Look-ups in named tables: a row name and a column name give one cell, copied from the table.

Table Rus
,Feliz,Vuzav,Nivovev,Nep,Punu,Lep,Pof,Legam,Mimeg,Sim
Lufur,3368,6837,3276,4470,7160,3731,3245,4492,2802,6641
Tig,3510,6547,3608,3682,6367,3729,4148,3782,3753,8813
Dur,2663,1087,3870,3199,2233,3593,3598,3963,3437,7235
Bulupiz,4448,8263,3565,5042,7355,3590,3851,4535,4011,586
Mol,2960,2218,3246,3485,2745,4225,3627,3476,3305,7373
Fol,3307,678,3571,3623,1694,3602,3491,4163,2994,5086

Tig, Punu: 6367
Lufur, Lep: 3731
Dur, Lep: 3593
Mol, Mimeg: 3305
Fol, Feliz: 3307
Bulupiz, Feliz: 4448
Mol, Punu: 2745
Lufur, Sim: 6641

Table Gul
,Nonud,Badi,Fef,Sokosin,Sirav
Tobikos,0.1,0.3,0.2,0.1,-1.0
Sarerig,-0.1,-0.5,0.3,0.1,0.0
Kega,0.3,0.3,0.8,-0.2,0.0
Tep,-0.8,0.0,-0.3,-0.3,-0.9
Mub,1.8,-0.4,2.5,0.0,1.6
Dab,-1.1,-0.5,1.2,-0.8,1.0
Pero,5.2,-4.3,-5.4,5.5,-1.8
Napi,-2.7,3.0,1.5,-2.9,-2.2

What is the Sirav of Tep in Gul?
-0.9
What is the Sokosin of Dab in Gul?
-0.8
What is the Badi of Napi in Gul?
3.0
What is the Sokosin of Mub in Gul?
0.0
What is the Fef of Tobikos in Gul?
0.2
What is the Badi of Dab in Gul?
-0.5
What is the Sirav of Tobikos in Gul?
-1.0
What is the Nonud of Mub in Gul?
1.8
What is the Sirav of Mub in Gul?
1.6
What is the Sokosin of Sarerig in Gul?
0.1
What is the Badi of Tep in Gul?
0.0
What is the Sirav of Dab in Gul?
1.0
What is the Sokosin of Pero in Gul?
5.5
What is the Sirav of Sarerig in Gul?
0.0
What is the Sokosin of Kega in Gul?
-0.2
What is the Badi of Tobikos in Gul?
0.3
What is the Nonud of Kega in Gul?
0.3
What is the Sokosin of Tobikos in Gul?
0.1
What is the Badi of Mub in Gul?
-0.4

Table Novim
|  | Mot | Zari | Ravoge | Fabefak | Suzeku | Zafesin | Zurol | Viz | Rodid | Padudi |
|---|---|---|---|---|---|---|---|---|---|---|
| Zereb | -140 | -4213 | 2924 | 639 | 2332 | 2978 | -257 | -73 | -3312 | -2189 |
| Selu | 732 | 5154 | -616 | -1432 | -1179 | -891 | 1715 | 371 | -2759 | -1428 |
| Ved | 462 | 3684 | -4291 | 1263 | -2673 | -3739 | -4153 | -2923 | 833 | 929 |
| Lunuf | -164 | 4680 | 2180 | -3485 | 1189 | -2378 | -4264 | -2627 | -4541 | 1574 |
| Nur | 1237 | 5251 | -1023 | -923 | -1682 | 412 | -2661 | -5057 | -257 | 1216 |

What is the Zafesin of Lunuf in Novim?
-2378
What is the Mot of Ved in Novim?
462
What is the Zafesin of Ved in Novim?
-3739
What is the Viz of Ved in Novim?
-2923
What is the Mot of Nur in Novim?
1237
What is the Padudi of Ved in Novim?
929

Table Vevazo
,Lired,Vasi,Nuledof,Tebaru,Lozuke,Mib,Kifol
Fidogu,119,120,118,124,122,119,119
Fen,120,120,120,116,119,123,120
Meborel,61,73,69,202,183,57,63
Nobemil,99,108,98,152,149,107,101
Sofodut,117,118,117,122,122,119,117
Mun,122,123,121,117,118,122,122
Sopenos,110,111,115,139,129,95,110
Sagadu,120,121,119,121,121,120,120
Mininoz,104,83,119,68,74,115,99

Tebaru of Fidogu: 124
Vasi of Nobemil: 108
Tebaru of Mininoz: 68
Lozuke of Mininoz: 74
Kifol of Mininoz: 99
Lired of Fen: 120
Kifol of Sopenos: 110
Lired of Nobemil: 99
Mib of Sofodut: 119
Kifol of Mun: 122
Mib of Meborel: 57
Kifol of Sofodut: 117
Kifol of Fen: 120
Mib of Mun: 122
Nuledof of Mininoz: 119
Lozuke of Sofodut: 122
Vasi of Sofodut: 118
Nuledof of Fidogu: 118
Mib of Fen: 123
Nuledof of Nobemil: 98

Lun
fields: Toz, Figi, Bebi, Peselum
Sus: [-285, 88, 150, 618]
Bito: [175, -27, 576, -602]
Teloz: [959, -762, -227, 138]
Sos: [-202, 51, 759, -592]
Kud: [115, 863, -96, -530]

What is the Toz of Kud in Lun?
115
What is the Bebi of Teloz in Lun?
-227
What is the Peselum of Teloz in Lun?
138
What is the Bebi of Bito in Lun?
576
What is the Peselum of Kud in Lun?
-530
What is the Peselum of Sos in Lun?
-592
What is the Figi of Bito in Lun?
-27
What is the Bebi of Sos in Lun?
759
What is the Peselum of Bito in Lun?
-602
What is the Toz of Bito in Lun?
175
What is the Figi of Teloz in Lun?
-762
What is the Toz of Teloz in Lun?
959
What is the Bebi of Sus in Lun?
150
What is the Toz of Sus in Lun?
-285
What is the Figi of Sus in Lun?
88
What is the Peselum of Sus in Lun?
618
What is the Bebi of Kud in Lun?
-96
What is the Figi of Sos in Lun?
51
What is the Figi of Kud in Lun?
863
What is the Toz of Sos in Lun?
-202

